128 stands for zero in the data rows.
Some points, one per row:
[156 131 158  85 122 103 122 128  86 194 111  77  92 154 127 102 177 104
 124 126 196 124 135 120 121  97 132  90 141 116 123 134]
[ 91 153 173 117 126 190  78 115 148 140 107 156 135 108 154 115 187 102
 120  95 130  91 118 120 135 103 128 127 113 118 126  95]
[108 132 153  82 128 133 174 163 130 144 115  70 108 147 129 154 122  94
 136 144 180 130 116 139 111 132 139 114 156 114 130 101]
[111 143 129 160 116 121 125 146 135 137 110 127  99 116 151 160 177 169
 157 148 147 122  87  69 148 121 129 118 137 127 135  74]
[139 107  98 103 104  89 120 198  75 164  55  90  89 168 141 126 215 168
 125 146 115 130  88 185 154  97 134  81 133 152  91 115]
[103 169 108  94 115 168  92 166 117 187  98  56  99 162 127 138 216 101
  98 144 163  95  75 142 125  77 121  70 125  87 113  96]
[ 79 191 157 111 114 142 174  49 115 134 104 217 110 146 169  97 139 130
  88 104  98 125 135 127 126  59 150 114  25 107 122 134]
[124  98 100  96  76  89 157 129  73 113 128  86  93 120 106 124  99 157
 132  92 135 145 144 170  83  94 206 114 152 134  73 165]
[143 128 129 104 112 129 124 149 144 126 129 113 144 117  91 152 115 137
 118 113 117 110 128 107 104 151 139 112 195 141 137 134]
[102  90 108 117  92 128 150 177 116 152 101  25  70 192 103 107 215  98
  97 180 110 135 154 130 177 131 119  60 155 116  93 111]
[129 213 191 145 147 153 104  35  83 181  94 221  83 164 136 122 238 138
 128 133  71 104 110 119 168 117  99  92  77 114 135 150]
[ 21 147  76 204 111 132 204   0 199   0  52 255  98 129 248 123  14  83
  83 145  27 155 248  94 156 108 112 177   0  90  46 204]
[129 142 113 120 146  99 116  97 155 129 202 188 216 107  93 127  70 107
 149  71  87 119 122  99  94 154 117 185 171 157 154 165]
[158 175 145 147 159 110 150 116 104 161 103 124 124 105 127 150 187 103
 133 135 122 114 110 133 155 111 125 143 106 103 149 106]
[150 107  77 158 125 114 119 151  92 125 118 101 121 134 137 129 143 114
 111  94 157 155 136 171 112  86 135 128 126 121 133  92]
[123 114 163 157 116 119 132 163 105 141 146 129 168 123 114 149 120 125
 149 163 154 124 102 137 126 114 138 151 145 118 150  59]
[ 77  50  84 138 112 142 161   0 167  40 147 198 192 102 194 134   0  80
 138  71 109 157 196  96  97 149 123 180  78 143 124 139]
[150  75 107 112 119 111 148 188  97 115 144  87 145 128 142 124 108 143
 105 108 139 142 117 133 119 142 105 138 139 148 128 111]
[135 120 113 112 127  75 137 137 112 145 126  94 118 141  62  70 132  99
 139 125 115 121 131 174 109 111 143  94 140 112 108 159]
[ 81 112 104 111  96 117 155 197  76 107 120 112  93 128 161 172 133 176
  88 178 170 144 125 125 135 131 127  92 163 161 107 105]
[137 166 162 128 148 137  89 148 140 133 144 103 165  87 103 145 140 122
 147 119 171 131 121 132 117 158 133 153 163 158 158 103]
[208 139 108 129 163 124 114  12 198 119 151 209 192  47 175 139  66  85
 213  93 146 121 116  86 107 122  96 216  36 103 155 116]
[163 182 156  68 149 162  99 182 135 175 125  23 128 113 139 146 200  94
 146 127 214  77  75 146 111 118 125 123 156 131 196  79]
[187 110 140 147 152 114 142 184 122 153 133  83 134 147  95  98 152 149
 182 151 138 131 111  91 115 117 135 118  92 146 108 106]
[226  50 122 153 140 121 122 197  94 168 112 106 158  88  67 144 191 177
 148 124 121  80  26 155 133  72 170  81 184  90 144 109]
[130 202 170 115 122 104  84 136 131 167 113 162  82 118 141 116 183 131
 116 105 108 120 115 145 142  93 175 129 128 111 128 141]
[173 179 141 107 122 120  99  92 138 189 151 153 135 114  81  84 167 109
 145  77 112  56  92 157 104 114 149 130 151 128 137 193]
[127 157 106 172 179 113 101   0 200  96 140 255 189 104 157 112  71 119
 146 148  60  85 135  81 138 117  91 168  34 135 160 163]
[137 180  97 108  96 111  60 114 164 121 111 157 112  82 118 146 177 138
  75  87  85 114 165 136 166 141 143 152  79 117 183 101]
[142 163 158 157 127 127  93 138 126 210 109 118 111 156 118 120 206 151
 104 141 122  95  91 127 155 129 108  87 165 161 145 131]
[185 147 139  96 137 144 131 147 121 207 115  54  99 122 108 127 186 104
 129 130 159 109 116 149 132 133 129 108 143 112 139  97]
[127 160 154 125 124 105 142 163  83 154 113  97 100 130 105  83 133 116
 140 107 146 138 148 187 122  99 156 108 139  99 130 123]
[160 189 167  89 123  83 138 179  50 204 121  74  98  97  99  54 179 110
 162  84 194 116  86 209 126  97 156 107 158  70 153 115]
[ 71 115 118 141 104 126 130 134 104 116 107 141  94 161 104 144 127 116
 128 168 144 161 145 116 110 122 118 100 131 121 142 142]
[106 125  85  91  95 168 145 138 123 124 104  73 157 148 157 124  72  97
 149 140 157 165 177 133 135 147 127 112 114 104 116 138]
Here are 10 more points, each followed by its number:
[ 90 138 138 166 118 163 112 110  89 138 112 160 122 155 121 119 236 144
 110 144  98 126  65  83 185  74 138 115 119 152  85 118] 0
[130 148 118 143 144 129 117  85 159 112 148 186 133  97 161 124 149 154
 121 153  86 125 109  80 136 131 139 149 103 136 137 151] 1
[117 180 143  70 119  86 157 134 147  71 127  90 172 189 135  63 230 175
 139 110 192  47  74 140 138 177  79 161 154 112 196 153] 2
[181 102 125 128 155 127 139 106 189  76 196 194 230  71 151 170   0 123
 165  48  92 152 130  83 108 225  64 246 147 196 225 124] 3
[121 117 122 132 141 128 120 144 157 118 127  93 146 157 108 103 139 144
 124 120 139 101  96 109 116 138 119 115 156 124 125 129] 4
[162 133 106 108 120 127 138 139 168 132 117  89 119 155 107 139 171 123
 115 195 119 117 117  93 131 150 119 131 106 119  91 158] 5
[161 222 173 158 146  87  69  75  41 127 131 232  97 108 143 117 217 152
 137 142 132 113 137 131 200 124 179 147  95  96 152 128] 6
[119 139 173 146 138 159 108 145 116 169 135 104 130 131 143  99 204 154
 118 138 112 109  94 118 149  98 171 121 161 111 131  89] 7
[166 110 131 100 126 120 121 187  88 132 150  71 135 110 117 100 122 109
 132 125 145 155 132 165 113 126 164 113 127 143 134 102] 8
[114 107 103 103  97 109 139 158 131 102 133 136 134  96 125 138 122 133
 141 131 133 140 148 141 134 135 149 125 132  92 116 130] 9
Which two of these numbered points are nearest to each point below, looking only along the 3 directions in which the first points spread most? Their numbers follow each, nearest first.
[116 190 143 119 125 107 135  78 122 158  95 154  91 167 143  95 230 124
 108 161 109 141 144 105 152  76 145 110  53 137  70 124] > 0 6
[155 140 150  88 128 114 126 131 111 159 134  89 115 123 129  80 122  88
 141 133 173 171 139 169 118 131 140 137 109  99 131 118] > 4 5
[115 134 133 111 125 137 117 146 116 139 123 122  92 152 138 145 151 143
 127 137 120 108 130 121 132 124 132 122 143 119 135 135] > 5 4
[174 112 148 149 128 141  96 163 103 170 120 118 154 102 118 144 171 135
 138 127 153  85  56 149 120 139 135 131 160 134 148 119] > 2 7
[130 143 143 137 132 127 113 141  75 174 117  94  98 174  95 119 200 145
  82  90 146 113  79 132 146  99 143  88 147 111 112 134] > 7 2
[138 164 162  95 116 121 161 179 119 139 145 103 148 120 166 132 140 151
  96 145 151 126 112 122 106 122 159 138 137 132 122 105] > 4 5
[137 119 124 114 116 130 106 192 143 138 148 123 169 124 109 147 173 152
 124 146 118 127 104 111 115 120 148 129 159 133 116 118] > 4 8
[147 198 192 146 179 138  74  88  81 152 123 166 102 101 158 107 205 152
 138 140 198  73  85 138 138  81 157 138  78 136 152  86] > 6 7
[169 201 169  99 151 130 136 138 100 142 100  99  54 122 133 115 180  93
 149 142 162 158 142 200 154 141 136 123  90  67 167 122] > 7 0
[131 112 106 117 143 104 133 127  89 178 101 102 118 160  88 121 129 111
 143 103 160 130 123 166  99 111  97 107 123 124 130 110] > 4 5
[162  57 111 133 134 113 149  43 161  33 181 184 224  91 166 137   0  73
 173  90 129 156 195 128  86 196 116 245 116 140 165 123] > 3 1
[120 112 116 135 145 114 110 115 110 138  96 127 117 132 115 145 141 137
 123 151 142 142 105 130 133 114 112 100 118 127 132 106] > 5 4
[135 116 162 117 141 132  85 170 175 179 138 154 147 147  63  81 183 142
 159  97  87 111  99  91 108 120  97  90 173  74 114 173] > 2 7
[129 113 133 111 111 119 155 181 111 171 124  71 112 147  96 124 124 136
 136 133 132 127 103 148 114 111 125  94 185 151  88 118] > 8 4
[143 195 157 114 115 138  98 116 158 174 117 154 104 139 103  85 233 132
 130 124 113  86 103 108 158  95 134 132 115  99 129 144] > 6 0
[120 160 130 140 132  99  94  83 179 133 119 181 125 124 119  94 137 144
 147 126 108 117 111 117 127 131 137 136  92 131 134 136] > 1 6
[145 137 143 112 193 126  88 190  97 172 154 113 114  71 143 123 186 140
 120 164 160 104  65 104 127 154 138 123 122 151 163  91] > 2 7
[126  71 115 158 155 122 182  45 180   0 178 161 254  59 243 184   0  93
 169  83 125 191 193  91 114 248  66 248 149 163 165 110] > 3 1
[129  43  81 113  95  61 189  81 163  41 202 165 208  45 130 149   0  86
 173  56 121 160 215 126  52 204 112 246 146 112 131 154] > 3 9
[100   0  65 124  88 137 169  84 155  49 122 119 155 109 149 105   0  80
 155  91 136 212 244 160  89 149 125 131 116 114 101 150] > 9 4
[124 155 114 133 136 131 139 123 125 160 107 142  71 143 137 146 210 174
 114 129 127 127  91 100 144  94 120  79 145 121  88 144] > 0 7
[  0 166 177 168 227 156 118  17 116 220  71 130  58 206 101  53 108  92
 138 130 154 136 155  94 126 137   1   1  59 192 182 144] > 0 6
Here are 10 other points, each followed by its number:
[138  83 115 107 128 122 135 149  94 149 108  69 118 123  69 106 119 113
 136 135 190 159 173 166 130 131 136 102 159  90 118 133] 0
[ 96 100 112 116 151 134 161 103 161  57 165 158 204  70 152 178   0 125
 137  97 149 167 169 113  81 195  84 218  98 197 180 133] 1
[172  82 127 151 142 138 107 183 102 132 126  84 147 112 104 154  97 124
 159 104 161 152 118 140 123 151 106 123 137 146 170 113] 2
[ 61  27  84 119  50 107 125 206 109  75 178  39 126 177  66 147  95 151
 129 141 116 123 143 136 105 114 166 100 195 126  58 129] 3
[100 116  94 130 137 127 147  74 167  97 147 161 125 148 147 122  44 115
 108 115  97 147 190 106 116 148  98 141 113 141 123 170] 4
[143  87 121 168 122 122 132 124 115 127 130 197 173  82  77 123 115 159
 132  87  45 102 145 129 108 111 150 125 186 122 108 164] 5
[166 151 103  85  94 112 133 155 107 172 148  89 106 111  99 122 103 128
 125 108 172 132 141 188  97 140 125 110 178 130 132 120] 6
[103 109 113 143 120 147 110 161  91 140 158  88 137 144 112 138 146 156
 126 110 116 148 113 135 123 159 125 136 154 118 114 109] 7
[122 136 137 120 117 120 122 165 136 175 127  68 102 152 103 117 172 125
 122 108 138 136 156 152 146 145 133  91 159 101 104 156] 8
[101 168 131 102 142  93 135 131 138 142 179 137 162 125 111 137 100 131
 142  49  95 144 155 131  81 166 136 174 151 171 159 157] 9
Which two of these numbered points are nearest to each point below, looking only along the 3 directions in which the first points spread most? Their numbers follow each, nearest first.
[143 117 147 109 135 131 166 127  64 136  82 110 143  82 194 126 130 145
 134 132 195 136 142 136 132 132 124 133 100 113 147  59] > 7 6
[199  60 153 107 203 136 134 134 132 154 158  57 155 108 123 126  70  65
 207 121 193 125 130 143 122 179  97 164 181 107 159 110] > 2 9
[ 98  41  89 155 136 100 242  61 126   3 164 215 245  21 206 169   0 108
 184  55 123 204 223 150  71 213 108 223 146 139 123 101] > 1 4
[138 117 110 168 124  80  89  80 120  70 187 210 114 175 170  67  45  96
 183 134  87 180 151 106 109 120 118 172  86 152  94 169] > 4 5
[117 122 118 148 136 142 119 109 130  80 133 151 145 116 121 131 124 137
 129 102  80 120 121  80 140 128 168 129  90 121 107 144] > 5 9
[109 140  99 120 122 104 157 164 134 147 133  70 153 115  98 140 139 117
 125 124 137 113 153 138 126 129 142 143 133 142 142 164] > 7 6
[197  89 123 110 156  82 156 150 113 127 135  93 182  80 119 111  50 123
 153 123 182 130 136 139 137 164 122 143 161 140 143 112] > 2 9
[144  82 118 151 144 150 147  38 169  45 187 189 207 113 187 183   0 100
 153  87  95 155 172 120 100 196  82 242 111 150 136 114] > 1 4
[ 89 111 126 125 101 138 138 145  91 111 117 153 109 107 138 174 103 161
 104 146 145 128 118 132 137 116 143  94 141 104 123 139] > 7 8
[ 97 137 149 122 114 103 136 192  62 167  99  76 108 109 127 131 187 178
 109 172 158 148 112 138 129 104 153  88 120 128 131 102] > 8 0
[125 106 133 128 121 119 180 224  50 154  69  57  93 115 123 155  98 159
 103 112 178 161  94 149 140 143 143  89 121 170 155  84] > 0 8
[168  58 109 111 131 151 148  98 144 154  92  92 135  94 118 124 121 100
 179 112 189 120  97 137 104 124  85 119 158  96 150  99] > 2 6
[ 99 146 157 112 137 137 124 201 183 142 185  45 148 180 103 169 162 133
 116 154 123 100 110 100 156 174 126 119 177 171 127 111] > 6 7
[122 119 130 101 108 169 114 186 123 151  94  51  70 183 129 120 211 109
 123 214 145 111 115 128 148  98 168  82 103  90 107  99] > 8 0
[132 211 171 105 136 112 143 151  98 223 119 105  57 178 120  64 239 130
 119 157 172  80 150 153 129  87 166  93  80 128 115  80] > 8 7
[196 139 146  89 126 116 103 192  97 171 114  44 131  78 102 131 199  84
 145 125 168 100  76 152 129 123 132 155 140  99 192  38] > 6 2
[196  65  94 151 115 170  95 131  83 149 123  86  82 102  89 123 168 157
 162 129 146  95 101 158 131 108 167  85 167 105 129  78] > 6 8
[139 108  96 120 132 152 134 149 102 127 123 134 150  94 134 168 125 134
  83 135 129 135 124 154 123 128 160 138 149 139 160 114] > 7 5
[ 45  66  63 217 107 125 119  92 195  12 207 255 255 116 152 170   0 165
 115 109  23 108 155  66 109 175 108 213 142 229  99 180] > 1 4
[180 105 171 106 174 152 153 155 154 155 132  78 131  87 102 136  85 127
 164 111 161 133 131  85  99 166 124 141 129 145 177 141] > 2 9
[140 130 137 140 107 130  78 123 138 112 128 130 117 131 138 154 150 124
  97 126  86 112  84 116 131  92 152 101 156 143 112 154] > 7 5
[126 183 139 121 140 130 125  97 115 107 133 203 126 115 139  89 173 164
 129  94 143 125  69 175 118  81 141 111 127 137 159 114] > 5 9
